rotation steps, each row followed by its count of steps
The counts run from 0 to 286.
[-32  -7  -8  18 -12  18  49 -21  10   4  -4 -21   6  38   3  21  55 -15
   1 -17  11 -15   5 -26  21 -26 -10  -1 -13   7 -20   6  15 -10 -20 -21
 -20 -19  -5  15 -19]  56
[ 23 -19  15  -7  30   7   2   5 -13 -31  -4  -6 -20 -31  -5  17  27  37
 -22 -29 -22  32  12 -21 -30 -34   6  -2   1  31  -8 -14 -27 -29 -26 -13
   5 -11 -20   4  -3]  204
[-48 -32 -12   5 -12  23  39  -6   9  -1  -2 -21  19  45   7  23  53  -8
 -15 -13   4 -19   1 -35  22 -14 -14  12  -2  -6  -9   1  13 -22 -16 -24
 -27 -12  16  12 -15]  55
[-14 -38  29   5   0  -3   2 -12  18 -22   9 -12  -2  16  12   4  52  21
  13  -4   3  27 -17  -3 -28 -40   2   1 -21 -23   4  -8 -44 -20 -17   9
  11   8 -28   6 -37]  209
[ 16  34   8  18  -3 -12 -34 -32 -13   0 -22   6 -30  11  18   3 -44   1
   3   8   2 -14   8 -23  21  -7 -15   2  41  39 -19   6  18  -1  31 -22
  16 -17  26   9   8]  150
[-20 -44 -22 -15  14   3   9  21  15  -3  17  -2  11  12  -6  16  63  25
  -6   8 -23  25  -4 -29  -1   7  17  -3  16  -8  23  18 -29 -13 -25 -19
  -6  -4 -21  24 -19]  217
[-20 -51  14   0   1   7   0 -16   8 -25   1   0  24  14  31  39  21  31
   7 -14  -2  38  13   8  -7 -28   6  -2  16  -3   3  -7 -25 -40 -16  -3
  17  16  -9  -1 -27]  207
[  9  41   8  24 -12 -17 -38 -40 -11   9 -10  16 -18   5   9  15 -46   3
  16  17   6  -9   3 -12  20 -22  -5   4  31  41 -11  14   8   5  10  -8
  23 -15  19  14   6]  151
[  0   4  41   6  -2  18  20 -15 -21 -26 -17   2 -15  21  -2   7  37  11
 -12 -27  -3  42   4 -14 -13 -43 -18  -2 -19  26 -11 -28  -2 -19 -10  -9
  18 -16 -38  14 -19]  202
[  8  11   3  24  19 -11 -14 -15   7  -6  16   1  -5 -27  12   9 -20   9
  63  12 -23 -45 -17  -4  11 -15   6   3  19  34  10  26  -7  -2  -9  -2
  50  34   6   8  25]  133
[-14  -4  20 -36 -11 -19 -27 -16  -8 -28  20   6 -13   2 -30  28   7  24
 -16   0  -7  53  19  24 -23 -32   2   1  -4  13   2 -29 -11  12 -35  -2
  31  -3 -23  23 -10]  196
[-17 -14  15 -31   4 -15 -31   5 -14 -25  18  15  -3  -5 -26  19  17  32
 -23  12  -5  60   1  16 -19 -27   6  23  -4  10  13 -27 -29   0 -42  -1
  20 -11 -11  20 -11]  197
[ 15 -22  22   0  17  -6 -10   0   0   8   8  13 -19 -18  14   6 -16  50
   8  28 -10  36 -10 -17 -20 -25  33 -11  22 -25  32  10 -36 -35 -25   7
  32   3  -6   0 -15]  8
[ 21 -16 -15  13  18  15  13   7 -15  -6 -32  17   8  -6 -13 -16  -9 -20
  22  -5  -9  -6  29  33  23  21 -13   7  34  21 -41 -12  26  29  34   8
  25  26 -27  15  18]  112
[ 10  14   0  26  13   5   3   4   1 -25 -20   0  30 -26  -7  12 -30 -23
  -5  -9  16 -20  31  24  24 -38 -25  21  31  30 -30 -22  31  19 -22  14
  10  17  11  -5  26]  277
[ -6   3  22   2 -10   6  -6 -21 -20   7  -3  -7 -34   5  28  16 -57  28
  -6  15  16   1 -14 -28  18 -28 -11 -11   1   0   6 -26  16 -46   1 -15
  38  -4  27  -3   1]  169
[  5 -33 -30  24   8  44   7  25  17 -10   8   0  25 -55   9 -11 -21  -2
 -17  15   7 -26   2 -23  21 -16  15   0  25 -24 -25  11  27   6  11 -10
  -4  36   0 -26  10]  98
[-21  20 -11  11 -17 -26 -27 -20  -6  29  -5  22  -5  43  -1  -3   4 -15
  43  46   1 -15 -28   6  34  10  -7  13  26  24  27  18  -1  20   8  -2
  35   6   3  37   1]  145
[ 31   2  10  30  45 -10  11  14  10  -1  -9  -5   7 -29 -15  -8   3 -26
 -38  -3   4 -10  30 -27  14 -37 -25   3 -26  13 -40 -10  -1  24 -27   3
 -19 -22  -8 -12  10]  77
[-14 -42 -17 -17 -10  -3  -5  -5  -4  -3  -3  -3 -26  12 -24  -8  20  31
   0  14   3  35   7   5 -29   0  50   6  41 -14 -21  26 -28 -18   6   2
 -30 -19 -17  12 -34]  28
[ -9   5  11  -6 -16   1   3 -14 -29  42 -21  42 -10  47  -6  19 -39   7
   7  19  13  -1   0  -9  -3 -10  -9   6  26  26  32  -4  24 -31 -22   5
  26 -12  -1   6  -9]  163
[-18 -29   4   2  -4   6  16  -3  -1 -13   2 -15  -2  12 -17   0  39  14
  -4 -15   3 -15  -4 -27 -42 -38  19  22  -8   0 -18  27 -31 -39 -30  13
 -42 -15   2  -4 -24]  46
[  8 -37 -19 -23  28 -19  21  44  22 -11  17 -33  -1   0 -19  -1 -10  15
  -3   5  -7 -45  39  -8  -4  20  -7  -1 -25 -24 -22   6  -2 -21 -35  15
 -10 -11  10  -5  21]  249
[-32 -10  -1 -15 -23  13  22 -13  -4  12  17  18 -15  33  -4  25  12  28
  20  24 -13  50   6  -6  18  -1  30 -20  27 -17  14   5  10 -18 -10 -15
  30  -8 -23  37 -19]  18
[-13  15  -3  23 -12  28  -9  29  -1 -17  13  34  43 -27 -32 -26   3 -28
  -1  35  -5  -1 -12  -3  13 -16   6  28   4   4 -17  16  23  45   7   6
  18  16 -25  17  12]  108
[ -2   6  18  25  14  21   8  25 -21  -1 -21  19   8   2  -6 -35  21 -10
  26  13 -23 -48 -41 -19  -7   0  -6  31  -1  29  21  23  -7  -8  18  11
  24  16  -1  11  14]  128
[-25  -9  16   2   3  -1  43 -11 -19  -1  -5   9  -7  30 -28  15  33   9
  20 -13  -7  35  22   7 -10 -14  11  18  -8  29 -31  11 -18 -21 -35  26
  -3 -37 -26  31 -17]  38
[ 10 -17   0 -19 -17  11 -17 -12 -18 -14 -20  -2 -40   9 -26 -17  22  23
 -46   0  15  30 -14   0 -50 -32  11   7  19  -2 -12 -14  -5   0  10  -9
 -19  -9 -27  -1 -33]  192
[-23   6   9  10  -9 -13   1  13  20 -21  33  12  41  22 -12  10  20 -13
 -14  16  -3  21  40 -32   9 -16  -1  13  -4  12 -33  31  -7  10 -25  11
 -19 -46  -9  25  -9]  234
[ 13 -10   9  -5  -5 -34 -38 -22 -15  29 -32  10 -38  59   2 -10 -40  -4
  14  19  23 -16   4  15 -10   2 -24   3  25  -1   7 -11  -6 -11  24  16
  15  -3  12  -1 -15]  156
[  3 -16 -39   1  41 -18  20  -2  19   0  -1 -40 -27 -19 -12  23  43   8
  -8 -13  -6 -19  16 -25  18 -13   9  -8  -1  10 -27   2  -9  -4 -38 -30
 -35 -14   7   6   6]  59
[  8 -18   4  28  17   8 -34  33 -12 -32  -8  15  24 -50  -1 -32 -22  -6
   6  23  -7 -12 -12  12   1  -9   5  41  20   6 -25   9 -21   8  26  23
  14  23  16  -3  20]  116
[ -1 -11  11  32  29 -24  11  26  17 -24  12 -17  14 -18   9  -1 -10   1
  -2  15  -2   5  32 -30  14 -16 -13  11 -36   0 -52   9 -35 -14 -30  22
   1 -42  11  10   8]  241
[-11  25 -11  19  -1 -22 -22  -8  -7  33 -17  15 -26  26 -10 -21  14 -11
  32  44   3 -17 -40  -5  22   6 -11  17   7  21  24  19 -15  27  12  -1
  26 -12  -1  41   0]  146
[ 15  -5 -11   6   2 -36 -49  -8 -15  39 -29  20 -22  15  -8 -10 -28   9
   5  39  20  -8 -20   0 -22   2  11  18  42  20  20  22 -27  -8  -2  14
 -10  -7  15  -4 -13]  154
[ 17 -31 -29 -14  17  14 -18  37   8 -21   4 -11  -6 -31 -31 -34  -6 -14
  -5  20 -13 -29  14  17  15  21  -7  -3  -1 -35 -22 -10  17  40  34  -2
  10  34  -8  -3  18]  104
[ 12 -31 -17 -24 -12   3   5 -15 -14  35 -19  -6 -57  28 -12   0 -23  32
  -8  10  18 -11 -18  -6 -32  -9  10 -23  19 -18  30 -10  22 -31  -6 -12
   4   9 -20 -19 -27]  174
[-24 -45  24  11 -10  -2   6 -14  11 -23   4  -4  11  22  27  23  30  26
  21 -12   8  38  -6   2 -19 -40  -1   0   0 -14   6 -10 -36 -27 -23  10
  22  14 -20   4 -37]  208
[ 29  -2  40  -1  24  19   8 -14 -23  -2 -30  11 -38  23  17   1 -21  33
 -23 -14 -16  24  12 -26  -9 -15 -13 -29  27   9   6 -20  13 -47  22 -12
  26  -7 -12  -1  -8]  4
